In the rows, 128 means zero.
Turns, then the turns between two rows, first turn first; the first pair answered
roda (before -> after):
[ 76 113 108 136 133 104 117 148 102 161 108 141 141  84 153 107 146  85
 129 114  96 163 166 164 118 129] -> [100 147 132 133 159 147 120 102 133  93 129 122 127  94 153 172 159 188
 155 173 140 114 100 126 104 134]
[157  99 148 204 101 151 154 116 166 117 144 100 147 129 100 109 142 215
 127 170 145 102 101 139 126 137] -> [144  89 126 179  57  92 154 163 115 159 141 133 132 145  97  68  91 184
 111 103 109 109 144 140 134 115]
[135 134 107  64 125 108  94 126  85 134 111 164 124 131 151  86 117 108
 127 113 106 116 142 120 110 125] -> [131 129 113  96 170 156  88  92 134 114 108 131 145 109 151 108 166 100
 133 169 120 129 130 141 113 160]
[115 139 108 161 147 149 149 145 202 100 113 132 149 124 121  71 153 142
 132 115 150 124 138 181  81 145] -> [127 157 111 129 113 119 153 149 168  87 128 149 125 149 122  81 108 193
 140  95 152  92 117 147  76 121]
Pevog (before -> after):
[172 144 134 122 148 180 133  93 179  83 136  90 141 174 116 151 141 164
 135 172 169  98 102 122 116 171] -> [121 120 125 148 175 181 113 109 183 121 108  96 163 123 135 137 176  80
 119 179 144 151 137 168 127 183]
[129 139 133 171 112 155 160 123 173  91 113 107 149 138 133  80 135 146
 128 137 142 134 127 144 134 145] -> [115 150 145 168 124 160 148 112 161  92 108 108 136 112 142 120 136 161
 140 167 147 130 105 132 134 143]
[ 99 124 108 127 208 150 100 159 137 133 102 110 152 109 151 186 167 155
 126 148 104 156 109 157 100 158] -> [148 106  97 137 164 137 148 189 157 120 125 104 158 195 120  99 133 153
  96  81  98 128 144 152 105 165]
kevil (before -> after):
[114 103 133 179 133 124 144 114 136 148 112 125 140  70 104 150 143  89
 156 148 136 171 109 147 161 125] -> [104 102 135 186 123 117 148 124 129 145 113 135 143  71 109 138 136 100
 157 135 126 162 116 143 156 114]
[124 154 155 110 150 110 117 182  98 125 124 149  92  94 145 188 130 163
 133 170 128 130  66  93 126 116] -> [141 146 154 109 164 129 105 170 118 133 124 134  98 103 137 196 128 134
 122 187 143 139  68  97 133 147]
[133  91 145 175 113 112 181 103 156 125 139 106 156 127  74 102 119 135
 158 102 161  98 114 106 169 143] -> [128  97 147 173 107  99 182 108 149 127 135 109 149 123  76 106 119 146
 160 101 155  86 113 107 167 136]
[ 83 123 130 136 134 165  99 126 142 111 119 133 155 101 180  96 172 143
 126 144 112 135 131 140  62 127] -> [ 85 120 134 137 140 165  98 125 137 112 120 133 148 106 179 100 169 148
 127 147 114 130 127 135  64 125]
Pairs:
Each pair is 2 to 3 turns apart.
[140 154 128 138 137 149 124  94 138 107 143 118 116 123 115 165 131 154
 159 159 138 118  95 121 120 147] -> [149 123 106 142 101 122 142 132 125 140 141 128 129 157 103  90 108 101
 128  95 112 127 153 137 131 143]
Pevog then Pevog then roda
[109  98 136 156 120 145 116 120 160 135 100 131 157  76 164  92 159  91
 106 142 152 165 147 143 143 138] -> [ 93  97 138 152 117 124 117 130 142 138  97 144 151  62 179  97 154  96
 108 137 153 164 145 140 136 121]
roda then Pevog
[173  79 107 177 108 109 169 117 142 105 147 112 141 177  58  57 130 106
 133  67 125  99 147 128 177 149] -> [137  70 115 212 127 116 194 112 154  81 138 113 150 130  81  60 165 140
 150  82 132  98 139 146 165 133]
kevil then roda then kevil
[122 131 130  95 114 107 106 128 113 140 137 148 116 141 129 140 103 120
 133 115 131 117 125 120 136 122] -> [119 136 134  98 121 111 104 119 115 135 136 145 115 135 131 148 107 133
 136 130 136 114 118 115 134 118]
Pevog then roda then roda
[108 153 155  91 115 100 125 149 110 109 140 179 131 153 135 161 104 139
 145 109 115  92 123 115 119 116] -> [128 153 156  85 139 133  99 135 135 119 139 163 130 167 115 187 111 109
 137 136 129  99 112 119 125 154]
kevil then kevil
[155 128 143 130 104 126 152 108 122 125 139 127  97 155 103 141  90 173
 139 123 150 102 104  94 148 107] -> [117 128 153 132 136 139 128  99 117 142 121 129 108  95 125 182 118 151
 148 157 148 126  88 110 143 108]
Pevog then Pevog then Pevog
[ 77 171 172 131 167 145 126  66 131  77 111 141 125  34 148 135 164 189
 144 117 135 138  88 116 113 110] -> [ 85 175 159 107 133 102 133  90  94  89 115 167 105  54 146 126 123 207
 138  78 125 119  88  96 106  81]
roda then roda then roda
[ 96 107 104 159 158 137 134 131 139 139 149 158 110 110 136 111 173  76
  96 151 117 132 165 139 124 124] -> [135 121 117 146 166 160 130 102 158 110 165 138 101 143 116 148 156 118
 103 181 147 108 123 103 123 147]
roda then kevil then kevil
[ 86 144 148 157 126 138 144 130 154  74 130 120 155  59 146 133 158 219
 149 129 109  90  93 116  76 109] -> [ 95 140 141 163 111 126 157 142 151  65 135 125 156  78 145  95 148 221
 139 101 102  83 111 115  78 105]
Pevog then roda
[173 143 135 142 136 157 105  84 149 122 170 112 117 164  94 194 125 136
 133 168 172 114  82  93 171 146] -> [191 132 127 154 113 153 127 101 160 121 181 108 129 205  78 142 112 118
 120 128 172 110 114 105 176 152]
Pevog then Pevog
[ 78 126 133 145 144 129 139 134 121 102 132 148 151  77 176 138 157 141
 139 134 130 110 144 134  95 121] -> [ 83 116 116 134 120 109 146 150 101 125 133 160 143  99 170 117 133 120
 123 100 113 109 157 133 100 111]
Pevog then Pevog then roda
[135 117 166  44 152 185  61 136 135  94 173 116 157 160 129  76 130 118
  94 100 114 148 164 149  78 150] -> [118 125 173  46 177 199  47 122 138  97 169 111 156 131 138 113 148 119
 109 134 124 158 145 146  76 153]
Pevog then roda then roda
[158 141 127 104 123 136  77 118 110 129 100 117 123 100 134 178 100 136
  93 170 113 165 146  76 121 140] -> [179 138 128 134 130 163  90 107 147  97 103  93 137 124 124 151 118 145
  86 178 121 144 150  86 114 156]
Pevog then roda
[147  90 153 136 125 123 135  91 155 141 111 117 135 112  91 192 155  80
 160 182 144 146 133 118 149 153] -> [161 103 156 115 105 117 144  88 144 119 126 119 120 125  94 202 135 123
 169 182 151 113 108  89 142 132]
roda then roda then roda
[ 47 115  74 133 125 103 124 142 112 158 114 128 172 118 173  40 144 106
 129 122  94 160 191 163 138 116] -> [102 154 106 129 148 168 138  79 162  67 142  89 154 152 152 111 145 226
 156 190 155  95 104 107 133 131]
Pevog then roda then roda
[132 118 153 144 112 163 174 149 126 170 115 133 132 167 110 112 101 142
 131  63 135 131 114 122 133  79] -> [125 131 161 167 137 186 172 131 143 146 110 117 136 140 119 144 127 171
 146 105 150 132  79 118 128  77]
roda then kevil then Pevog
[158 101 127 212 111 134 188 101 155 121 129  90 132 130  99  87 128 139
 132 120 151 138 116 139 171 141] -> [163 124 138 197 112 144 182  90 152 107 133  97 120 123  99 126 126 173
 144 134 158 123  85 120 170 131]
Pevog then Pevog then Pevog
[125 128 180  88 185 186 135 127 115 154  87 132 122 119 166 121 151 153
 150 121 161 156 138 125 115 133] -> [127 123 168  69 172 175 124 137 108 177  89 142 118 135 162 110 137 125
 137 106 155 170 149 124 122 136]
roda then kevil then roda
[100 136 131 105 181 144  52 112 138 123 132 112 104  88 161 197 121 115
 143 136 156 174  95 128 132 163] -> [132 107 101 143 120 101 120 163 144 117 142 114 119 170 138  58  97 100
 103  34 129 153 171 146 129 151]
Pevog then kevil
[107 125 121  48 173 151  59  97 109 122 137 119  95 143 146 202 128 172
 104 162 132 116 132 111  59 139] -> [ 89  86  99  91 145 114  89 154 110 160 127 131 124 151 146  89 140 106
  72  95  93 144 212 171  64 133]
Pevog then kevil
[153 127 117 124 145 165 119 116 165 123 130 102 136 143 100 120 150 106
 114 141 141 132 137 131 120 162] -> [165 141 121 104 133 156 120 114 152 109 138 109 122 161  96 132 127 137
 125 139 152 111 119 106 119 147]
roda then roda then roda
[145 143 149 143 128 141 150  92 141 105 121 118 117 122 111 165 120 165
 154 162 163 121  71  98 147 136] -> [106 117 140 159 135 121 122 117 128 166 104 123 133  77 115 143 134  75
 150 147 132 178 119 138 158 144]
roda then Pevog then roda
[113 119 134 133 146 138 111 137 119 149 119 134 118 117 141 134 139 111
 132 140 126 123 134 128 128 134] -> [135 126 142 125 130 127 127 134 121 132 131 134 109 144 129 131 121 142
 134 134 129 101 120 110 124 128]
roda then Pevog then Pevog
[128 144 128 127 117 170 124  84 164  82 135 106 128 132 134 179 145 156
 137 175 147 115  88 109 117 128] -> [ 96 142 109  83  73  99 112 124  86 142 131 154 102 119 144 172  96 124
 136 124 109 127 109  96 127  90]
roda then Pevog
[ 97 147 150 109 167 205  63 142 183  95 103 136 179  89 124 156 158 164
 144 220 123 124 120 146  88 135] -> [141 158 156  91 146 203  84 138 184  63 123 133 159 140 106 142 133 212
 147 202 138  86 109 117  85 131]
Pevog then Pevog
[100 130 131 137 155 121 104 117 129 126 112 140 132  85 148 144 157 116
 124 156 122 132 120 131 105 112] -> [107 130 120 109 131  98  92 135 102 152 117 147 123 104 143 136 118  97
 119 130 110 129 131 121 109 110]
roda then kevil then roda
[147 127  99  56 112  89 101 170  96 164 116 160 122 196 138 102  79  95
 104  70  99 110 166 124  87 140] -> [144 136 130 106 194 190  83  91 182 116 108 101 147 155 143 174 161 121
 127 183 148 118 115 136  97 192]
roda then Pevog then Pevog
[138 136 123 114  82  97 163 142  89  92 131 176 142 189 103  96  87 176
 113  73 134 115 122  73  88 123] -> [123 145 139 175 140 156 178 107 151  45 114 149 167 131 124 120 165 208
 133 136 155 117 100 102  78 137]
roda then kevil then roda
[116 113 123 124 128 158 102 133 121 162 125 117 130 108 123 131 118  76
 119 114 115 159 150 151 133 142] -> [112 134 138 143 145 178 121 107 137 113 127 107 131  87 139 156 146 154
 138 150 141 129 112 144 114 124]
kevil then kevil then roda
[ 94 135 115  92 131 142 149 130 139 128 118 131 149 140 153  82 133 118
 101 109 102 128 169 151  98 132] -> [ 93 155 133  71 140 157 136 108 131 109 122 132 139 120 164 128 138 169
 126 146 117 111 129 127  91 121]
Pevog then Pevog then roda
[170 149 134 171 110 122 144  80 169 135 148 130 151 122  91 156 150 100
 121 132 131 149 153 133 141 152] -> [176 165 138 142  98 102 133  84 144 129 156 140 129 125  89 185 128 136
 130 133 131 137 123 102 141 128]
roda then roda then Pevog
[130 132 128 117 106 138 140 138 125 106 132 141 124 155 112 167 110 173
 124 113 169 103 113 125 118 109] -> [112 136 134 110 129 157 118 124 130 117 124 139 128 126 124 195 129 148
 127 148 173 126 111 132 120 122]
Pevog then roda then kevil
[163 160 133  62 146 138  89 128 116 118 143 118 104 175 131 166  75 155
 121 145 156 115 102  90 108 147] -> [139 162 137  66 177 152  81 121 125 120 134 118 113 138 144 187  96 147
 125 172 160 126  93  96 103 151]
Pevog then roda
[101 178 122  91 144 137  79 173 107 120 133 158 135 137 173 101 126  89
 132 131  83  91 137 114  58  85] -> [101 174 120 102 150 146  86 174 126 116 129 153 141 145 168  85 135  75
 126 132  83  99 150 124  58  91]
roda then roda then Pevog
[ 77 148 155 133 140 139 134 115 139  84 145 156 119  79 159 157 159 194
 136 135 128 108 111 128 110  95] -> [109 142 150 138 114 133 154 130 143  69 154 154 113 125 136 120 137 211
 131 100 123  87 124 112 109  89]
Pevog then Pevog
[152  91 140 167 156 152 138 157 168 135 151 114 150 134 134  78 190  86
  95  95 125 157 175 152 137 128] -> [176 107 138 104 101 104 133 174 107 154 170 141 115 177 119 101 118 110
  99  59 121 139 158 111 148 101]
Pevog then kevil then roda
[122  98 140 115 153 133 121 122 134 203 106  97 155 116  92 159 123  13
  80 127 125 193 115 172 150 160] -> [114 125 154  84 168 141 103 103 122 181 107 102 128  94 106 230 119  66
 104 168 146 175  60 137 141 145]
Pevog then Pevog
[137 115  92 150 112 109 171 131 138  91 117 166 106 112 129  87 107 169
 118  64 121  70 118 129 120  84] -> [138 119 100 167 134 142 169 110 163  71 121 152 113 107 128 100 131 188
 127  93 135  63  98 129 123  96]
roda then roda
[116 121 105 129 124 131 123 158 128 119 102 139 159 115 148  81 140 111
 120 113  93 145 174 168  96 110] -> [108 144 116 100 117 122 114 139  94 102 111 157 132  97 163 136 124 167
 145 136 108 117 128 127  90  85]
roda then roda then Pevog
[119 132 144 123 157 161  99 121 160 110 123 134 124 118 152 160 201 114
 109 169 129 120 143 146  88 137] -> [138 142 151 111 142 157 108 119 161  92 134 135 117 138 146 167 187 148
 116 163 137 103 118 126  89 132]
Pevog then Pevog
[112 147  97 109 142  78 103 141  96 143 119 179 122 114 126 145 137 105
 121 119 102 145 118 134 136 131] -> [141 131  90 142 133  88 141 147 133 108 127 164 139 159 115  80 143 118
  99  93 105 121 139 142 132 140]
roda then Pevog then kevil
[162  84 104 139 107  78 124 130 119 138 156 149 134 146 114 135  89 121
  99 105 136 114 102  99 107 119] -> [146  85 108 172 152 118 107 100 159 132 145 129 146 106 123 161 137  96
 109 157 146 136  89 127 114 143]
roda then Pevog then Pevog
[141 129 184  92 198 185  85 142 135 143 155 118 132 111 147 144 201  74
 115 123 141 101 171 157 102 161] -> [146 139 179  68 186 169  71 148 119 160 156 125 121 126 141 148 176  60
 111 107 130 103 179 146 110 165]
roda then kevil then Pevog
[ 88 107 117  78 107  80 118 194  94 165 132 122 113  82 163 113 111 109
 135 146 114 106 159 122  97 122] -> [151 108 124 126 114 134 162 169 175 100 149  73 136 146 131  75 134 148
 125 150 148  73 157 124  98 159]
roda then Pevog then roda
[ 99 141 128 174 186 156 118 113 169  83 107 100 125 107 119 149 138 140
 152 110 103 182 131 101  99 107] -> [ 87 146 131 162 178 143 107 113 140  80 109 104 115  96 131 166 127 151
 157 111 104 174 123  95  96 100]
Pevog then roda then Pevog
